Here are some points, each followed by its number:
[-0.56 -0.19  0.2   0.47  0.04 -0.39 -0.28 -0.27  1.24 -0.24  1.36  0.22
  0.59 -0.96 -0.38  0.57 -0.65 -1.11  0.11 -0.96 -0.43 -0.25  0.09] 0
[ 0.11 -0.94 -0.68  0.54  0.52 -1.07  0.29 -1.74 -1.1   0.1   0.28 -0.37
 -1.37  2.83  0.74  0.63 -0.1  -1.    1.17  1.24 -0.2  -1.11  2.03] 1
[ 0.29 -0.31 -0.99 -0.06  1.91  0.06 -1.35 -0.63  1.12 -0.12  0.65  0.34
  0.68 -0.5  -0.6   0.18 -0.07 -0.88 -0.5  -0.74  0.5  -0.57 -1.05] 2
[-0.4   0.19 -0.99  0.28  0.27 -0.5   0.25 -0.6  -1.09  0.01  0.33  0.1
 -1.25  1.6   1.19 -0.02  1.12 -1.25  0.72  0.48  0.22 -1.16  1.45] 3
[ 0.11 -0.07 -0.76 -0.05 -0.65 -0.09 -0.77 -1.26 -1.32 -0.15 -0.19 -0.34
 -0.6   2.54  1.06  0.58  0.88 -0.82  1.31 -0.18  0.11 -0.69  2.3 ] 4
[-0.5  -0.3   0.55 -0.54 -0.11  0.91  0.31 -0.65  1.28 -0.46  1.48  0.65
  0.28  0.   -0.2   0.23 -0.64 -1.04  0.84 -0.73 -1.13 -0.29 -0.33] 5
[ 0.53 -0.48  0.86 -1.    0.85 -0.36 -1.04  0.47 -0.08  0.53  0.57  0.25
  0.   -1.6   1.56 -0.03 -0.83 -0.91 -0.06 -0.02 -0.97  0.67 -0.45] 6
[ 0.87  0.45 -0.67  0.27 -2.37 -0.29 -0.43 -0.28  0.74  1.03 -1.43 -0.45
 -0.06 -0.14 -1.8   0.64 -0.6  -0.27  1.    0.16 -0.92  0.6   1.5 ] 7
[-0.65  0.55 -1.22  0.74  0.87  0.96  0.1   0.51  0.56 -0.48 -0.87  0.68
 -0.29  0.56 -0.08 -0.33 -0.09  0.19  0.66  0.11 -1.45 -0.03 -0.9 ] 8
[ 1.05 -1.5   0.13 -0.78  0.32 -0.99 -0.24 -1.08 -0.73 -0.49  0.01  0.77
 -2.11  2.29  1.22 -0.31 -0.01 -0.04  0.25  1.61 -0.85 -1.01  1.98] 9
[-0.26  0.34  0.38  0.43  1.08  0.   -1.09  0.28  1.67 -1.29  1.04  0.51
  1.3  -0.07 -0.11 -0.3  -0.67 -0.2  -0.3  -0.5  -0.38 -0.53 -0.64] 10
[-2.87  0.32 -0.08  2.45  0.46  0.93  0.67  1.29 -1.65 -0.3  -0.34 -0.8
 -0.05 -1.32  0.16  1.59 -1.07 -0.23  0.36 -0.44  1.78 -0.8  -0.24] 11
[ 1.94  0.59  1.96 -0.28 -2.1  -1.64 -1.87  0.19 -0.54 -0.92 -1.37 -0.76
  0.87 -0.8  -0.71  0.08  2.38  1.5  -1.02 -0.3   1.   -1.32  0.83] 12
[ 0.19  0.   -0.05 -1.1   1.94  1.3  -0.76  0.43  0.1  -0.05  0.71 -0.24
  0.43 -1.53  1.08  0.53  0.13 -0.79 -0.5   0.97 -0.8  -1.24 -0.75] 13
[-2.83  0.59  0.66  1.61 -1.3   1.13 -0.11 -0.5  -1.15 -0.37 -1.   -0.56
 -0.01  1.16 -0.81 -1.27  0.25  0.36  0.51  0.76  0.11  1.19  0.78] 14
[ 0.94  0.58 -0.82  0.32 -2.38 -0.27 -0.49 -0.3   0.69  1.13 -1.55 -0.32
 -0.06  0.1  -1.89  0.61 -0.67 -0.22  0.93  0.22 -1.03  0.65  1.58] 15
[-0.19 -0.82  0.64  0.19 -0.03 -0.11  0.58  0.22  1.25 -1.41  1.17 -0.23
  0.67 -0.43 -0.15  0.45 -0.75 -0.74  0.9  -0.15 -0.59 -0.38  0.1 ] 16
[-1.12 -0.6  -0.7   0.5  -0.34  0.18  0.48 -0.66 -1.91  0.15  0.06 -0.54
 -0.51  1.65  0.44  0.24  1.38 -0.71  1.03  0.74  0.68 -0.74  1.59] 17
[ 1.81 -2.44 -0.4  -0.16  1.36 -1.44 -1.08  1.42  0.63  3.87 -3.04 -0.59
  2.22 -2.73  0.43 -1.27  1.37  1.71 -4.34  1.15  1.06  2.88 -1.97] 18
[-0.72  0.29 -0.62  1.18  0.43  0.33 -0.55  0.31  1.05 -0.12  0.07  0.71
 -0.59  0.39 -0.08  0.    0.    0.84  0.45 -0.2  -2.23  0.44 -0.41] 19
[-1.17  0.94 -0.96  0.66  0.05  0.32 -0.55  0.54  0.9   0.54 -0.23  1.04
 -0.45  0.76 -0.03  0.05 -0.66  0.37  0.43  1.06 -1.46  0.01 -0.57] 20
New points follow, each followed by the numbers of its three nearest points above, nearest first.
[ 0.54 -0.03 -0.11 -0.16  1.09  0.22 -1.03 -0.83  0.08  0.53  0.63  1.36
 -0.05 -0.89  0.66 -0.56 -0.01 -1.55 -0.43  0.42 -1.3   0.93 -0.7 ] -> 6 2 13
[-1.32  0.89  1.84  0.13  1.11 -0.96 -2.01 -0.01 -1.05  0.   -0.36  0.16
  1.89  0.29 -0.67 -1.43  1.18  0.7  -0.82 -0.1   0.88  0.35  0.17] -> 10 14 2
[-0.2  -0.44  0.49  1.84  0.57 -1.61  1.    0.56 -1.63  1.09  0.11  1.7
  0.38  0.25 -0.39 -0.29 -1.21 -0.7   1.47 -1.51 -0.38  1.45  0.79] -> 0 19 16
[-1.3   0.48  0.83  0.99  0.71 -1.17  0.48  0.54 -1.61  0.06  0.47  1.27
  0.02 -0.41 -0.68  0.26  0.19 -0.81  1.59 -1.72  0.18  0.93  0.42] -> 0 16 5
[ 0.4   0.22  1.87 -1.32 -0.19 -0.87 -1.07  1.02 -1.3  -0.9  -0.2  -1.05
  0.97  0.61  0.06 -0.79  2.45  0.9  -0.98 -1.08  0.58  0.86  1.34] -> 12 17 6
[ 0.29 -0.02 -0.2  -0.97  1.8   1.18 -0.69  0.42  0.3   0.14  0.52 -0.27
  0.51 -1.43  0.88  0.43  0.19 -0.58 -0.75  0.71 -0.53 -0.96 -0.8 ] -> 13 6 2
[ 0.38  1.5   1.67 -0.79 -1.28 -2.1  -2.15  0.99 -0.46 -0.4   0.2  -0.7
  1.13 -0.58 -0.47  0.73  1.52  0.7  -0.74  0.51  0.12  0.06  0.93] -> 12 0 6
[-0.53  0.5  -1.32  0.76  0.89  0.94 -0.02  0.43  0.61 -0.37 -0.8   0.77
 -0.34  0.54 -0.11 -0.23 -0.09  0.14  0.53  0.11 -1.41  0.04 -0.96] -> 8 19 20
[-0.37 -0.63  0.61  0.33  0.    0.07  0.53  0.25  1.35 -1.37  1.14 -0.22
  0.78 -0.55 -0.24  0.59 -0.83 -0.97  1.   -0.37 -0.74 -0.39  0.22] -> 16 0 5
[ 0.7  -0.07 -0.2  -0.26  1.13  0.35 -1.16 -0.95  0.25  0.56  0.64  1.36
 -0.04 -0.93  0.78 -0.63 -0.02 -1.61 -0.61  0.61 -1.44  0.92 -0.8 ] -> 6 13 2
[ 1.19 -1.64  0.   -0.75  0.26 -1.06 -0.21 -1.21 -0.79 -0.53 -0.17  0.78
 -2.34  2.53  1.26 -0.3   0.09  0.04  0.26  1.77 -0.82 -1.12  2.17] -> 9 1 3
[-0.77 -0.38  0.24  0.57  0.11 -0.64 -0.39 -0.26  1.44 -0.12  1.44  0.34
  0.76 -1.07 -0.44  0.6  -0.72 -1.21  0.25 -1.03 -0.54 -0.34  0.  ] -> 0 16 5
[ 2.31 -2.17  1.86 -3.2  -0.3  -1.7   0.1  -0.25 -0.31 -1.53  0.16 -0.34
  0.67  1.49  0.06 -0.51 -0.2   0.41 -0.26  1.37  1.6  -1.08  0.79] -> 9 16 12
[ 0.37 -0.37 -1.17 -0.05  2.05  0.03 -1.41 -0.68  1.12 -0.05  0.61  0.34
  0.71 -0.55 -0.65  0.16  0.01 -0.89 -0.57 -0.75  0.63 -0.63 -1.14] -> 2 10 0
[ 0.22 -0.43 -1.16 -0.04  1.89  0.05 -1.28 -0.78  1.    0.22  0.53  0.37
  0.67 -0.46 -0.56  0.17 -0.16 -0.93 -0.5  -0.73  0.62 -0.52 -1.08] -> 2 10 0
[ 0.34 -0.48 -1.15 -0.12  1.9  -0.01 -1.25 -0.82  1.03  0.23  0.58  0.38
  0.75 -0.44 -0.65  0.08 -0.09 -0.95 -0.43 -0.69  0.63 -0.55 -0.99] -> 2 10 0
[ 0.05 -0.8  -0.2  -1.13  2.26  0.8  -0.05  0.37  0.58 -0.03  1.01 -0.4
 -0.33 -1.6   0.95  0.06  0.75 -0.69  0.71  0.26 -0.6  -0.87 -0.63] -> 13 6 2
[ 1.69  0.51  1.89 -0.33 -1.81 -1.44 -1.72  0.2  -0.46 -0.85 -1.19 -0.75
  0.83 -0.88 -0.57  0.02  2.2   1.36 -0.85 -0.24  0.8  -1.3   0.75] -> 12 7 15
